In the data rows, the value 128 means zero.
Some points:
[152 132 145  95 119  96 139 104 141 134 167 117 109 132 106 163 124 170
 155 102 132  97 137 169 140 110 129 172 153 110 113 133  92 103 120 140
 133 132 141 146 108 146 105 118 127 158 146 137 113 125 117  79 142]
[110 148 111 121 137 147 154 166 170 121 122 118  96  90 106 157 129  98
 174 110  96  92 104 105 126 106 149  97 128 116 101 139 144 150 157 113
  89 148 161 147 173  98 129  75  87 138 161 120 141  98 128 134 142]
[ 73 103 132 114 117 170 151 151 129 162 112 141 150 149 144 132 131 130
  94 106  79 131  77 140 152 108 160  97 166 104 176 140  93 131 118 131
 159  94 138 118 128  94 162 163 122 118  89 101 142  76 106 104 108]
[102 141 141 103 146  65 140 156 120 113 134 125 124 149 135 136 101 115
 119 114 126 117  95 105 171 113 117 154 108 165 159 125  80 142 130 108
 135 135  98 112 175 136 152 122 144 100 187 118 141 114 140 125 180]
[158 149 147 121 117 125 111 109 117 141 107 157  87 136 165 116 119 138
 104 155 125 140 130 137 129  93 121 133 171 100 154 174 141 163 120 129
 153 135 102 108 182 102 124 140 139 131  94 105 126 124 162 155 169]
[140 153 122 122 119  95  87 169 130  97 118 125 159 114 130 140 135 131
 132 126 112 128 119 115 125 122 163 145 122  69  61 109 171 141 107 108
  83 111  91  75 108 116 166 135 118  94  91 149 124 111 142  97 119]
[146 142 122 146 166 142 162 104  95 111 143 118 163 155  93 133 130 135
 107 128 116 108 153  97 160  96 104 109 158 134 143 153  86 119 141 164
 119 149 167 147 125 167 126 126 114  97 135  85 146 142 154 147  81]
[141 136 149 161 153  98 146 125 106 111 143 115 151  85 125 129 121 153
 120 146 119  83 131 138 128 133 140 175  90 100 127 141 121 148 132 140
 156 141  99 123 136 108 126 143 155 134 128 119 103 160  96 133  90]
[135 137 144 109 112 130 152 170 142 103  89 159 111 169 147 107 133 125
  89 117 129  85 145 161 134 134 128 127 122 127 151 138 152  98 102 114
 114 125 120 143 115 145  76 115 102 129 133 142 154 162 107 127 109]
[110 103 108 168 106  81 130 123 147 146  99 127 117 145 132 158 119 151
 146 156 106 155  90 114 129 166  85 127 107 149 138 148 128 119 144 116
 141 162 130  90 118 123 147 111 123 132 113 159 152 100 122 126  90]
[120 117  81 102 100 156 130 135  90 131 130 110 145 166 135 104 134 105
  72 146 128 122  91 149  94  95  91 138 114 158 124 168 105  84 125 148
  99 150 169 110 159 118 127 122 131 128 142  96 103  82 154 150 120]
[119 126 108 102 128 121 145 125 128 113 147 151  84 108 113 143 142 151
 162 122 146 200 113 152 129 147 137 142 104 127 120 147 150 136 128 158
 122 102 129 138 125 130 108 174 143 121 131 177 141 169 138 173  94]
[ 94 112 136 106 104 145 133 116  76 121 122 123 143 141 182 111 112 134
 125  98 100 134 136 117 125 129 129 115 123 126  78  91 153 148 110 119
 165 130 173  97 131 114 133 108 102 131 154 127 133 162 160 170 131]
[176 130  99 106 161 128  99  98 117 112 125 164 150 150  91 116 144 107
 140 123 111 132  99 131 124 105  97 150 128 146 158 121 170 128  82 164
 127 145  97 158 131 136 134 136 166 160 151 161  75 175 129 159 145]
[126  98 137 110 154 130 143 138 103 144  75 150 111 104 145 160 128 121
 105 167 139 165 150 118 116 139  79 135 128 150 101 123  99 130 121 154
  83 100 153 122 127 119 146 104 122 157 129 116 100 143 130 162 119]
[ 87 175 133 147 160 133 105 154 121 171  89  57 122 192 113 153 102 140
 128 100 132 114 141  83 122 122 113  75 130 156 109 129 113 118 156 129
 172 120 137 127  93 165 144 122 148 100 119  75  89 150  97 129 129]
[104 142 162 138 117 115 131 129 126 141 175 104 136 149 125 141 107 118
  89 101  96 104 150 149 108 116 100 168 120 118 108 132 131 147 141 148
 154  81  81 132 130 157 143 136  78 112 139 116 137 115 131 173 139]
[149 109 131  87 150 169 105 111 152 130 134 119  96  75  99 104 122 144
 132 127 111 120 118 134 116 137  97  84 134 108 147 140 108  87 111 112
 151  89 171 117 146 188 126 127 147 133 115 142 117 156 112  75 113]
[147 126 102 126 116 144 129 113 136 123 148 120 152 101 128 130 116 129
 121 163 105 158 146 129 182 102 144 113 126 145 127 121 136 121 150 104
 117 109 117 161  77 110  88 140 197 155 141 122 140 135 153 106 116]
[108  89 125 130 144 151 144 120 159 137 132 126 148 127  67 149 144 161
 103 121 174 116 132 157 140 192 116 102 164 103  82  84 187  86  99  99
 100 127 128 108 118 140  68 144 180 148 122 153 133 152 119 108 110]
[143 142 126 140  98 131 152 174 146 146 155 177 148  97 126 125 119 134
 125 131 115 117 126  91 138 120 139 151 104 157 103  97 124 110 112 124
 132 128 147 127 115 171 151 157 129  78 122 149 119 114 118 108 149]
[131 142 120 140 140 142 107 127 181 136 172 132 117 147 136 100 109 133
 187 142 151 117 158  96  84 119 155 106 100 108 118 102  97 165 128  98
 106 135 136 118  86 125 145 127 153 136 104  85 134 115 112 120  95]
[146 121 124 127 107 125 111  93 137 110 149 156 126  99 132 138 132 123
 162 156 183 111  89 144 128 114 143 124 146 116  89 147 130  85  94 123
 125 157  97 137 115 147 124  95 144 137 129 170 144 129  88 113 105]
[194 120 140 131 128 141 147  73  94 132 109 122 114 154 127 145 129 128
 132 147 114 127 111 174 143 152 135  86  82 152 148 116 132 125 119 152
 107 154 107 149 143 138 131 164 147 139 150 119 134 110 137 121 153]
[ 71 163  91 152 134 138 132  93 144 135 131 154 112  67 157 111 126  92
 129 105 157 131 104 184 124 111  99 106 149 123 150 116 104 150 119  89
 113 149 166 145 131 128  99 165 103 131  83 135 145 135 141 121 146]
[108 136 115 133  70 173 121  94 128  65  91 123 111 150 136  93 138 134
 150 105 155 137 114 161 168 170 122 116 150 130 138 144 169 144 134 122
 144 102 130 150 157 145 106 131 106 147 138 125 124  89 130  86 131]
[ 91  80 130 140 109 108 167 129 115 161 131 101 120 113  67 100 150  88
 112 125 122 129 143 105 172 159 113 126 133 121 116 186 100 134  85 140
 130 135 124 139 140 104 161 145 105 113 112 143 133  93 147  87 162]
[147  79 118 106 158 148 122 134 105 149 154 140 131 164 138 127 129 130
 131 114 169 131 122 148 157  76 101 107  81 122 151 154 115 142 119 163
 180 109 109 122 138 138 105 119 131 119 113 160 109 114 134 141 142]
[149 125 146 169 163 118  92 114 136 139 125 153 138 113 144 140 128  77
 157 122  80 167 139 112 105 180 172 186 101 150 115 118  99 102 135 158
 155 141 117 116 120  83  84 146 122 115 129 130 158 127 127 142 135]
[144 132 100 120 127 119 112 115 169 146 107 108 144 133 115 130 153 128
  98 135 155 154 158 103 134 156 155 166 101 123 149 116 138 128 142 157
 146 174 123 157 124 152 156  64 127 140 154 108 119 143 147 126 123]
[102 130 161 168 144 106 100 122 123  82 143 149 124 135 144 122 139 145
 111 165 120 129 166 123  43 137 166  90 137 135 143 135 169 143 168 136
 115 158 133 153 109 131  97 108 128 144 137 172 135 120 154 100 142]
[157 119  90 164 142 117  98 136  94 133  97 129  91  98 126 104 110  93
 156 146 152 121 182 120  93 119 153 153 177 110 192  84 146 119 160 119
 143 109 145 124 122  96 171 144 127 145 148  76 116 140 171 152 136]
[164 124 156 125  83 146 121 147 137 108 142 130 116 106 124 137 114 132
 131 109 141 127 114 112 134 155 173 109 157 129 124 115  73 144 161  74
 116 151 127 137  84 133 130  95 134 141 114 101 101 137 143 168 138]
[ 91 125 157 137 127 200 130 110 119 117 134 104 102 138 133 118 153 135
  88 121 106 147 148 100 130 129 133 144 159 154 129 106 183 129 202 117
  93 128 131 101 135  95 125 151  95 147 126 153 143 124  83  82 133]
[195 177 143 104 135  67 147 187 151 147 175  86 139 122 166  99 139 142
 159 101 144 157 158 121  96 149 131 125 132 148 141  79 199 137 137  83
 140 105 112 139 135 131 124 111 126 138 114 138 147 153 102 126  97]
[110 155 141 153 143  80 129 145 129 105  90 102 152 128 115 126 144 143
 143 136 174 118  91 112 100 141 135 156 102 130  99 130 103 158 128 132
 130 106 113 147 105  97 144 128  91 109 108 130 161 103  84 142 176]
[ 96  98 141 114 102 135 109 128 124 160 119 144 196 139 169 139 134 125
 150 148 117 117 153 129 136  86 112 131 127 118 158 139  96 126 100 151
  90 110 120  97 170 111 150 127 122  80 135 121 104 141 120 170 126]
There is one direction along which these points spread out most. For each point below, how far along it does it lie, from 0 to 99? 50 is the average, and the first point above lies past it. One standard deviation of the points above along it is 16.
[120 117  81 102 100 156 130 135  90 131 130 110 145 166 135 104 134 105
  72 146 128 122  91 149  94  95  91 138 114 158 124 168 105  84 125 148
  99 150 169 110 159 118 127 122 131 128 142  96 103  82 154 150 120] --> 19
[ 71 163  91 152 134 138 132  93 144 135 131 154 112  67 157 111 126  92
 129 105 157 131 104 184 124 111  99 106 149 123 150 116 104 150 119  89
 113 149 166 145 131 128  99 165 103 131  83 135 145 135 141 121 146] --> 50
[135 137 144 109 112 130 152 170 142 103  89 159 111 169 147 107 133 125
  89 117 129  85 145 161 134 134 128 127 122 127 151 138 152  98 102 114
 114 125 120 143 115 145  76 115 102 129 133 142 154 162 107 127 109] --> 57
[110 103 108 168 106  81 130 123 147 146  99 127 117 145 132 158 119 151
 146 156 106 155  90 114 129 166  85 127 107 149 138 148 128 119 144 116
 141 162 130  90 118 123 147 111 123 132 113 159 152 100 122 126  90] --> 48
[146 142 122 146 166 142 162 104  95 111 143 118 163 155  93 133 130 135
 107 128 116 108 153  97 160  96 104 109 158 134 143 153  86 119 141 164
 119 149 167 147 125 167 126 126 114  97 135  85 146 142 154 147  81] --> 31
[149 125 146 169 163 118  92 114 136 139 125 153 138 113 144 140 128  77
 157 122  80 167 139 112 105 180 172 186 101 150 115 118  99 102 135 158
 155 141 117 116 120  83  84 146 122 115 129 130 158 127 127 142 135] --> 56
[152 132 145  95 119  96 139 104 141 134 167 117 109 132 106 163 124 170
 155 102 132  97 137 169 140 110 129 172 153 110 113 133  92 103 120 140
 133 132 141 146 108 146 105 118 127 158 146 137 113 125 117  79 142] --> 60
[140 153 122 122 119  95  87 169 130  97 118 125 159 114 130 140 135 131
 132 126 112 128 119 115 125 122 163 145 122  69  61 109 171 141 107 108
  83 111  91  75 108 116 166 135 118  94  91 149 124 111 142  97 119] --> 65
[ 87 175 133 147 160 133 105 154 121 171  89  57 122 192 113 153 102 140
 128 100 132 114 141  83 122 122 113  75 130 156 109 129 113 118 156 129
 172 120 137 127  93 165 144 122 148 100 119  75  89 150  97 129 129] --> 37
[195 177 143 104 135  67 147 187 151 147 175  86 139 122 166  99 139 142
 159 101 144 157 158 121  96 149 131 125 132 148 141  79 199 137 137  83
 140 105 112 139 135 131 124 111 126 138 114 138 147 153 102 126  97] --> 84
